Named turns come first, each shown by rows before and after it. Which turns, in which order, take the first row of each pair that follows to the second? Write the first one first, as in the answered first pair.
turn K_806:
[  2.4  -9.9  -8.5 -12.7   3.1   2.8   9.2  16.7   9.9   6.7  -8.3 -13.4
   2.4  -9.7  -7.3 -14.6   3.5  -5.0   0.4  10.3  -6.3  -4.8  16.4  14.6
   6.1   4.2] -> [  5.8 -10.1 -13.2 -11.6   8.8   8.5  -1.0  14.4   7.0   9.8  -1.1  -0.7
   6.4 -15.4 -16.5 -17.0   5.0  -1.8  13.8   3.4 -13.0  -3.0  13.8   5.2
   1.2   4.6]
[ 19.7  12.8 -18.9  -3.0  17.9   0.3  -4.8  20.0  26.9 -13.7   3.1 -30.3
 -12.0 -28.3   2.9 -10.7   1.5  -1.5  15.4  -6.0  -5.7  10.2  13.7 -19.3
  12.8   7.9] -> [ 19.5  10.2 -18.4  -1.3  21.7  -2.7  -6.1  19.5  28.6 -13.9   2.7 -25.8
 -10.0 -30.9   3.7  -6.7   1.0  -0.6  15.5  -7.8  -6.9  11.0  10.8 -23.4
  10.4   4.8]
[ -0.4 -21.6  -7.8  -7.4   7.9  -0.5   0.0  17.9   7.5 -10.5   1.2   3.6
  13.0   2.7   6.4  11.6   7.4 -24.1  -0.6 -11.2  -0.7  -3.2 -11.6  21.6
  -4.9  13.2] -> [ -1.0 -18.7  -7.5  -7.9   6.7   3.2   2.1  16.9   6.8 -10.0   2.5   0.4
  14.9   4.6   4.5   8.8   4.7 -22.8   1.8  -8.4  -1.0  -2.9 -10.0  22.0
  -5.2  17.0]
[ 34.7   3.3   8.8 -15.1  20.2  -9.7  -9.1  25.8  -0.8 -11.7 -17.3   1.4
  -2.8  15.5  16.6  10.2  -5.8  -1.0 -11.4  -7.4 -30.7   6.7 -11.7 -11.0
   2.9  -6.3] -> [ 31.0   5.6   7.7 -21.4  15.7  -9.3   0.5  28.1  -5.5 -15.8 -14.3 -17.0
  -4.7  24.4  14.4   7.8  -9.2  -3.0 -13.2   4.7 -27.2   2.2  -8.2  -2.8
   7.1   6.0]
turn K_978:
[ 12.2  -8.5 -14.6 -27.0  -5.0 -11.3  -5.6 -14.1 -15.4 -11.2  11.9  -1.2
 -19.8  16.4 -29.6  -3.5 -14.4   6.9  34.2   0.7 -15.6  11.4  -6.7  12.0
 -31.9  36.3] -> [  9.5 -10.4 -13.7 -15.2   2.6 -27.2  -7.5 -16.9 -11.6 -13.6   6.9  10.0
 -24.4  20.8 -17.8   7.8 -14.4  -1.4  28.7  -6.7 -22.4  19.3 -15.8   4.0
 -32.6  33.1]
[ 15.0   7.9 -22.2  22.8  14.6  -7.7 -11.7   2.4   6.5   0.6  22.4  17.2
  -1.1 -21.3   3.0  -5.7  -1.6  12.3  15.9  -9.1  -3.4   9.3  -3.8 -33.7
  -4.7  -0.1] -> [ 12.4  10.1 -20.6  21.4  13.1  -1.4  -9.3   0.2   6.2   0.3  24.0  13.8
  -0.5 -26.5   2.6  -9.9  -1.9  17.7  12.8  -6.9  -0.3   3.8  -3.2 -32.3
  -3.2  -1.9]
[ -3.8 -17.6  24.1  -6.4  -1.6  17.5  -4.9 -26.7 -24.8  26.7 -10.9 -14.8
  10.2   1.7   4.7   2.9 -11.8  -3.2  30.2  -1.1  -6.6 -24.0   8.3  -1.5
  -9.2  -3.9] -> [  0.6 -17.7  24.7  -5.2   3.4  11.1  -4.6 -25.7 -25.7  25.1 -12.9  -8.7
   7.6   7.4   3.6   6.1 -12.9  -8.1  31.8  -0.4 -12.8 -21.0   7.2  -3.0
  -7.1   0.4]
[  0.5  21.8   0.7  23.2   6.9 -40.4 -15.3   7.7 -19.7  21.8 -18.3  25.2
  20.0  -7.9   3.2  -0.4  -8.0  -3.9 -10.9   4.2   0.6 -13.1  -8.4 -30.5
 -11.2 -13.3] -> [ -1.3  28.8   3.5  23.2   3.2 -32.2 -12.3   6.4 -16.0  25.2 -12.4  20.4
  21.3 -18.0   4.8  -1.9  -4.8   5.6 -14.0   6.7   9.9 -21.1  -8.1 -29.9
 -10.2 -18.6]
turn K_292:
[-11.7   2.4   4.2   5.5  -6.2   1.8  -1.5 -11.9  -7.5   4.0   5.0  13.4
  -3.7   2.9  16.8  -4.4  -2.9   6.6  -2.9  -4.5   9.4  -2.1   0.8   3.2
   1.4  -3.5] -> [  0.0  -5.0   4.9  -4.1  -4.7   1.6  -3.9  -9.7  -6.3   4.9  -6.8  23.1
  -1.9   9.8   9.0  -5.8   1.1  -2.0   4.7 -10.0   0.3   1.7   1.5   4.7
  -4.2  -2.8]
[  1.3   0.4  -9.8   5.1   4.1   1.2 -20.1  -7.3 -12.1   6.0  39.2  17.0
   4.6  -9.1 -23.5 -11.8   9.0  11.1  38.7   0.7 -29.2  -0.6  12.9 -14.8
 -17.2  20.3] -> [  1.0  -8.1  -7.2   8.9  25.6 -47.7   2.1   6.8  17.7 -14.0  -5.2   2.1
  -9.8  13.3  17.7  17.8  16.6 -16.7  -2.6  -0.9 -39.9  11.9   3.4 -11.8
   1.7  12.1]
[  6.3  18.9 -12.8  12.9  13.5 -24.1   0.1  -0.6  26.1 -10.0   0.9 -11.0
  21.0  -4.4  16.9   3.1   9.7  -1.1 -11.1  39.5  21.4  10.5 -15.1 -22.3
   3.8  -5.8] -> [ 17.2  13.0 -16.3  -2.3   4.8   7.5 -16.0  -2.9   9.5   3.7  16.2   9.4
  35.5 -11.8 -17.7 -19.7   9.2   7.3  24.1  34.1  18.3   5.7  -9.2 -21.8
 -11.7  -1.3]
Pairs:
Between the rows of a pair lie 2 to 3 turns.
[ -3.7  -3.2  39.1  10.1   7.4 -11.2  -4.5  -6.2   2.2  -5.1  -8.3  42.8
   1.5   2.4  28.0  31.9  12.4  19.2 -21.8 -12.5  -0.6   3.8 -19.4   0.4
 -13.0 -27.1] -> [-17.5   9.4  43.6  -5.2 -14.8  15.2  13.4  -7.8  -7.5  -5.3   8.0   8.7
   3.5  -2.0  21.9  16.9   8.1  36.7 -32.6  16.2  24.1 -16.9  -6.0  20.4
  -5.3 -22.5] => K_292, K_806, K_978
[  8.6   6.4   8.1 -18.6   1.9   5.0  13.6   8.0   6.0   7.3 -13.6 -20.0
   1.3  -0.4  -1.7  -4.8  15.3  -2.9 -22.5   6.1  12.3  -3.5  11.4  10.9
   6.6  -3.3] -> [ 14.5  -2.9   1.9 -24.6  -0.5   8.2   7.9   7.9  -7.9   8.4 -11.4 -11.0
   0.0  15.1 -16.5 -10.6  11.8 -11.7  -1.7   7.1   0.8   4.1  14.4  12.1
  -2.2  14.0] => K_292, K_978, K_978
[  6.7  11.7   0.2   0.4   4.9  -4.0  10.5  -5.2   3.0  -9.5  19.9 -16.3
  -1.3   1.2  -9.7 -21.6  -1.5  -5.4   4.4   1.9  -5.2   0.8  13.4  10.6
  -9.5  10.7] -> [ 17.5   4.7  -2.3  -1.3  13.8  -9.8   3.5  -2.1   6.5  -7.1  12.4  -4.4
   2.1   1.0 -11.8 -19.5   3.4 -10.3   8.7  -8.4 -11.6   4.7   9.6   6.0
 -14.6   5.4] => K_292, K_806
[ 18.1  -0.9  -6.5   3.1  12.4  -9.4  -8.8   4.6  19.0 -10.3  -6.3   4.8
   6.8  -9.8  11.1  -4.0  12.9  -7.9   0.9 -10.4  -7.2   9.7   1.4  -6.7
   8.3  -7.5] -> [ 10.4  10.9  -3.2   5.4  -1.1  13.9 -10.4  -1.3  12.7  -5.1  14.4  -3.3
   9.5 -23.7   1.7 -15.9  10.0   7.3   4.4   0.0   4.2  -1.8   7.5  -7.8
   8.2  -4.9] => K_978, K_292, K_978
[-15.2   6.5 -12.4  26.6   5.7 -20.1 -10.5   1.1 -15.4  -3.3   0.4  20.7
  -1.2  15.1   7.3  19.1   1.5 -10.7 -22.2   9.1 -22.1   6.8 -19.1  -7.5
  10.2   5.8] -> [-23.0  20.2  -6.2  29.3  -2.6   0.4  -7.4  -3.4  -6.9   0.4  11.8   7.1
   2.4  -9.8  13.3  12.2   3.6  12.4 -32.4  12.6  -2.2  -6.8 -14.7  -8.3
  18.5  -2.9] => K_978, K_978
[  2.6  11.5   9.2  -1.6   0.3  29.3 -11.7  -6.1  -0.9  10.2   5.7  33.4
   5.7 -25.0 -15.6  -1.0   7.5  11.8  13.0 -21.9  13.7 -17.0   0.5 -16.1
 -11.6 -18.8] -> [  2.4  12.1  12.6  -1.6  14.3  -3.5   9.9   5.9  24.8  -3.4 -24.7  11.4
  -3.0 -12.5  17.8  18.3  13.2  -3.5 -26.2 -18.0  13.9 -14.5  -0.8 -12.3
   9.1 -27.7] => K_978, K_292, K_978
[ 24.4   8.1 -20.5  15.2  29.6 -42.0  11.8  24.9  22.2 -23.7  -6.1 -27.9
  -5.5   0.1  19.9  15.7   4.2 -12.1  -4.4   2.2 -23.8  12.4   2.7 -10.6
  17.2   4.7] -> [ 33.2   2.6 -29.8  -5.2  18.5 -17.7   4.2  29.3   0.6 -18.1   8.9 -30.8
   1.0   6.4 -13.6  -5.0  -1.7 -15.8  27.9  15.4 -29.3  10.4  11.1  -4.4
   5.0  27.9] => K_806, K_292, K_292
